Each path is a new rotation, seen through one point. The rows after it are directions, each followed by how far the rotation turns it, in deg/step (0 if it stays put).
Each turn is a multiple of 5 degrees from 10 to 175, or 0.
Each row of a path follows its step; steps can be skipped.
Path 1:
step 0: [  6   6   6  -4 -11   0  -8  11   2   6   0  -8 -13   7   9  -5   2 -10
   7   5   2   4   1   7   0   5  -7  -1  -9   3  -7  12   2 -11   6   6
  -7  -4  10   0   9  15  -5  14   8   7   9   5 -11   7  -7   0  -3  -4
   7   0 -10  -7  -4   2 -11   9 -11   3   2  -3  -5   1   1   5  -7   6
  -3 -16   2   1  -3   5  -4   0  -2   4   3]
step 6: [  6   1   6 -10  -2   1   8  -3   4  -5   1  -6  -4  -1   8  -6   5  11
   3   4   8   2 -10 -12   5  -1  12   3   8 -10   5   3   9  -2  14   8
  -1  18  11  -5   0   0   9   0  -5  -5   2   6   6  -6   6   6   0   4
  -4   2   0  -4   0  11   1  -8  10  -1   6   4  -3   5  -6  -4  -3   7
   3 -10  -3  14  -2  -3  -9  -4   4  -7 -16]
step 8: [ -2   1 -11   2  -8   5   2 -12   7  11  -2  11   3   1   6 -13  -1   0
  19  -1  -7   7  -1   6  -1   1 -16  -2  -1  -6   0   1   3   2  -7   3
   0   4 -14  11  -4  -7  -4   4  -3  -9   7   1 -11 -10 -11  -1   8 -17
  10  -2  -1   5   2  -1   7   2   3  -1   5  -2  -7  -5   4   5  -4  -8
   1   8  -3   3  -5  -5   7  -2 -12   3   3]
step 9: [ -6  -1  10  -7  -2   5   9   1  10 -16   7  -5  -3  -5  -1 -13   3   7
  -8   2  12   4  -4  -1  -3   6   0   3  -3  -6 -11   1   9   3   8   6
   1   3  11  13  15   6  -1   8  -3   2  -3  -2  -7   1  -4  13  -8  -3
  -2   4  -8   0  -1 -16   7  10   4  -4  -6  10  -4  -1   6  10  10   0
  -4   5   2  -7   2   4  -2  -2  10   1  -1]
step 16: [ -1  -7   1   3   1   7   5  -3  -5  -4   0  10 -11   5  -4  -5   3 -18
   6   0 -14  -3  11   3  -7   8   2   2 -10   0  -8  -2  -1  -4   3   0
  -1  -8   4 -14   7  -3  -3  -2  11   0   5   0 -13  -2   2  -3   3   7
  -1   4  -6  -5  -3   0 -10  -2  18  -8   6   9 -15 -16  -2   9  -2  -1
  10  -3   5   5   2   3   0   4  10  -1  -5]
step 21: [  6  10  -3  -3   9   2  10  12   2 -12   8   8  -8  -9   3   1  10  -1
   9  -8  12   5   4   8 -14   3  -6  -4   4   5  -3   3  -1   3   6   7
  -7   2   7  -7   8  -1   4   4   3   6   9  -3 -12   3   0  -3   0  -2
  -1   3   2   7  -3 -13   0  14  10   0  -2   6   8   6  -3   4  13  10
   4   3  -3 -13  -1  -3   8  -7  -5  -6  -7]
step 24: [  1   5  -5   6  -3  -1  -2   6  -1 -11  -6   5   6  -2  -2   1  -4 -12
   4   2   3   9   3   7 -11  -5   4  -6   8  -5   1   7   5   5  12   0
   7  12 -10   9   2  -7   0 -10  10 -15   7   2   0  -4   5   6   4  -6
  -5   1   5   1  17   2   1  -3   1   6   2   6  -2   1  14  14   0  -1
   2  -7   3   2   6   0   4 -12 -15  -6 -14]
step 27: [ -3   2  -8 -17  -6   6  -9   7  -3  -6  -2  -4   5  -5  -2   0   2   2
  -1  -5   4  -3  11 -13  -5  -7   6  -7  -6   1 -11   5   8  -6  -2  13
  -5  -6   4   5   6  -3  -8  -1   3  -5  -8   0  -1 -12  -6  -2  15   4
  -4   0  -7  -1  12   1   6   2  -2  -7  -5   9  -9   8   2  -1  -7  -5
  -3 -12 -16   6   8   2   1   3  -3   9 -12]
step 31: [  1  -2  -4   0   6  -8   4  -4   2  -7   7   5   0  13   0  -5  -4  -2
  12  -4  -7   3   8   0  -3  -7 -14  -5   0  -5  11 -11  12   1   7  -7
   5  -6   4  13   2   5   0   1  13   1  -9  -1  -2  -9 -19   0  -4   0
  15   6  -1  -2  -2   2   9   0   2  12  -1   4  -2   3  -1 -11 -13 -14
   1  -4  -7  -9   1   3   1   0  -5   8   3]
step 34: [ -2  -8  14   8  -2  -8   6  10   5   1 -10  -6   4   7   3   1   4 -10
  10  -6   3 -15   9  -9   1   6  -3 -10  -2   9  -3   0  13 -11  -8  -7
  16  -1  -2  -3  -3   1  10  -3   7  -8   4   3  -6   0   4  -7   6   2
   7  -4  -1  -4 -13   7  14  -1   6   5   5   8   1  -5  -7  -8   2   8
  -8   2  -4  -2   2  -5   1  -3  -2   8   2]
[ 1  1  1 -3 -1  2 -1 -1  1  1 -1  0  1 -2 -1 -2  1  0  1 -2 -1  0  0 -3
  0  0  1 -2  0 -2 -2  0  0 -1  0 -1  2  2  1 -3 -3  0  1  2 -1  0  1  0
  1  1  0  2  0  1 -2 -1  0 -1  1 -2  0  0  1 -1  1  3 -2 -2  0 -3  1  0
 -2  0 -1  0  2 -4  0  3  0  2  1] => 155
[ 2 -1  0  2 -1  1  0 -2  1 -1 -1  0 -1  2  0  0 -2 -1  1  2  1 -1  1 -2
  2 -1 -1 -2 -2  0  1  2  1  2  0  0  2  1 -1  1 -1  0  1 -1  0  1 -2  0
  3  1  0 -2 -1 -1 -1  3  0 -1  0 -4  0  2  0  0  2 -3 -2  3 -1  2  1  0
 -1  2  1  2  2  1  2  0 -1 -2 -1] => 65
[-1 -1 -1 -1 -1  1 -2  0  3 -2  0  0 -2  1  0  0  2 -3  1  0  1 -2  0  1
  0  1 -1 -2 -2 -1 -2  2 -1  3  0  1  2  1 -1 -2  2  3  2  1 -2  1  1 -1
  0 -2  1 -1  1 -1  1  0  1  3 -3  2  1  0 -2  0 -2  0  1 -3  0  1  3 -1
  1  0  0 -2  0  0 -1 -1  0  1  2] => 85
Path 2:
step 1: [  3   3   3  -6   2   1   8  -4   6   2   2   4   7   5   6  12   1   1
   3  -6   2  -9   1  -5  -9  -9  -5  -5  -5  -3   3   2  -7   5  14 -11
   2  11  -6   7  -2   1   0   1  12  -2   7  -2  -3  -9 -10  -3  -4   7
   5   5   5 -10  -6   3   2  11  -7  -4   2   6  -1   7  -1  10  -1  -1
   1   0  12   0  -1  -4   4  11  -5 -10  12]
step 2: [ -8  -1   1   4  -6  11  -1 -10   2   8   7   3   7   5  -1  10  -3  -7
   8  -1   1   8   1   7   3  -5  -9 -11   2   5   3   6   1   4   0  -6
  -4  -5   0   9   8  -4   4 -10   6   0 -10  -3  -1  -5  -3  -1   4  -4
   7   8 -10 -11  -9   0  -1   0   9  14   0  -1  -4   0   0   3   8  -5
  -8  -4  12  -4   2  -1   0   4  -2 -16   7]
step 16: [ -6   2   0   5   0   3  -1  -7   0  11   2  -3   3  -6   5  14  -1  -9
 -10  -6   2 -12  -1 -10   2  -7   3  -6   5   0   7  -5  -7   9  -2   1
   1   0   4  -9   5   5  -4   0   5  -2   0  -1  15  -5   5  -1   2  -5
   4  11   2  -6 -12   5   4  -2  -1  -6  -2   6  -5  -4   8   9   3   7
   5   4  19  -6  11   1   7   3  -2  -3   2]
step 17: [-10   1   1   4   5   2  -1  -8   8   4   1   1   3 -10   3   8   0  -2
   3  -6 -15   3  -4  10   2  -8  -4 -11   2   1  -4  -7  -5  11  12  -8
  -2   2   2   3  -2   4  -3   1  15   6  -8  14  -3   6   0  -3  -2  -1
   9   6  -5 -10  -4   9   1  14 -13  -6  -2  -1   5  -2  -1   4  -1  -8
   2  -2   5   4   7  -9  -3   2   2  -4   6]
step 21: [ -3   2   3  -1   1   5  -2  -6   4   8  -2   2   9  -3   4   5  -1  -5
  -4  -7  -6   4   8   0 -12  -7  -5 -14   4  -1   1   0   1   7   7   8
   3 -14   4   3   8  -8  -7  -8   4 -10  -5  -1   5  -6   9 -11   8   0
   4  10  -7   1   2  -4   7   6  -6   0   4  -3  -1  -1   5   2  -2  -1
  11  -4  21   8   1   0  -7   3   1   0   7]
step 23: [-15   5   4   9   2   8   3   1   3  -3   7  -3  -2   9  -1  15   2  -7
   7  -6  -5  12   0   1  -2  -4  -4  -6   0  -4   5   4  -2  11   7   4
  -8  -3  15   7   4  -3  -5   0   9   0  -4  -3   8   2  -2  -4   7  -3
   7   5   1 -13   0   4  -3   0   5  -1  -1  -8   6  -7  -8   8  -2  -9
  -8   1  12  -3   7  -5   1  10   4  -3   1]
step 32: [  0  -1  -2  11 -10   8  -4 -12  -1   6   2  -3   4   1  -7   6  -2 -10
  -2  -3  -1  -1   4   2  -1 -10 -10 -11   5   2  -1   2  -6  -3   1  -1
   1  -8 -13   5   1  -1   9   8  13   7  -9  -6   9  -1  -5  -6   1   0
   8   9  -1 -11 -13  -5   4   3   3   2   1  -2   1  -6   0  12  -6  -5
   3  -6  15   1  -2   6   2   8  -2  -5  -5]
step 35: [ -8   2   4   2  -1   4  -4 -13   1   6   6   8  -4   6   4  11   5  -6
   1   0  -2   3   3   7   1 -11 -12  -5   4  -9   1   2  -1   3  -2 -13
   1  10  -3   0  -1   3   5  -2   4  -1  -3   2   9   4  -2  -7   0  -8
   9  10 -12  -7  -9   4 -13   7   5   5  -2   7  -5  -2  -1  10   6  -4
  10  -6  11  -1  -3  -1   1   7  -7  -9   2]
step 36: [ -6   1  -5   5  -6   3   0  -5   2   1   6   7   6  -2  -5   2   3  -3
   8  -8   2  -5   5   0 -11 -12   4  -1  14   1  -1  -9  -7   6   7  -5
   7 -10   0  10   6  -9  -4   3   1   5   1   9  -1  -8   6   4  -7   2
   3   0   5 -10   0  15  -3   5   0   1   3  -6  -7  -1  -2   9   7 -10
  -4  -4  12   3  -2  -2  -1  10  -5 -12   6]
step 41: [ -1   1   4   7  -4  17  -6   1   6   2  11   2  10   9   1   5   2  -2
   6  -7  -6  -1   4   0  -4  -3  -3  -2  11  -1   6   0  -7   5   3  -9
  -4  -1  -3  -4   7   6 -11 -12   6   0  -8   3   5  -3  -9   0   2  -8
  10   8   0  -7  -4   4  -5  -4   0  14  13  -1  -6   2   3   4   6  -7
  -7   0   8  -6   4   0   5  -1  -8 -11  -1]
[-1  1  2  1  0  1 -1 -3  0  0  2  0  0  3  2 -1  1  0 -3  0  2  1  1  1
 -1  0  0 -1  2  2  0  0 -1 -2  0  0 -1 -1 -2  0  1 -1  0  0 -1 -2  1 -1
 -1  0  1  1  2 -1  2  2 -1  5 -2 -2  1 -1  0  2 -2  2 -2 -1  1  1  1  1
  0  1  1  1 -1  1  3 -4  1 -3 -1] => 130
[-2  0 -1  0  3 -1 -1 -1 -2  0 -2  2  0 -1 -1  0  0  1  1  3  0  1  1  2
 -1 -1 -3 -2 -2  1  0  1 -2  0 -1 -4  0  0 -3 -1 -2  0  1 -1  1  2  0 -1
 -1  2  1  2 -2 -1  0  1 -1  0 -2  1  0  1  2  1  0  1  2  1  1 -1 -4  0
  1  0 -3 -2  1 -1 -1  1  3  0 -1] => 140
[ 0 -1 -1  2  1 -2  0  0  0 -2  1  1  0  1  1  0  0 -1  0  1  2 -3  2  0
  1  1  1 -1  3 -2 -2  0  3  1  0  1  1  1 -2 -1 -1  3 -1 -1  2  0 -1  0
  2  2 -1 -2 -2  0  4 -1  2  1  0  0 -2  3 -3 -1  1  3 -1  2  1  0  0 -2
  1 -2 -1 -3 -1  1  0 -3  1 -1  0] => 135
[ 0  0  0 -1 -2  3  3 -2 -3 -1  0  0  2  1  0  1  4 -1  0  1 -1 -1 -2 -2
  1  1  2 -2 -1  0  1  3 -2 -1  1  3  1 -3  1  0  0  0  1 -1 -1 -1 -1  0
 -1  1  2 -2 -1  0  1 -1 -2 -2  1 -1  0  0  0 -1 -3  0  0  0  2 -1  0  0
  3  0 -2 -3  0  0 -2  1 -1 -1 -1] => 135
[ 1 -1 -1 -2  0  0 -1  2  2  1  2  2  3  1  2  1  0  3  0  1  0  0 -1  1
  0 -1 -1  0 -2  0  0  0  1 -1  3  1  0  0 -2  1  1 -1 -2  0  0  0 -2  1
  0  2 -1  0  3  2 -1 -1  0  2  2 -3  0  0 -2  1  1  1  1  2  0  1  0  0
  2  2 -1  0  4 -2 -4  0  0 -2  2] => 110
[-1 -2 -3  0  0  0  0  0  2  1 -4 -1 -2  2  3 -2 -2  0  0  2  1  0  0  1
  2 -1  0 -1 -2  1  0  1 -2  1  0  1 -1  0  3  0  1  3  1 -2  1 -1 -3  1
 -1 -1  1  2  2 -4  1  1  0  0 -1  0 -1  1 -2  1  1  1  2  0 -1 -1  2  2
  1  1  0 -2 -1 -1  1  1 -2 -1  0] => 100
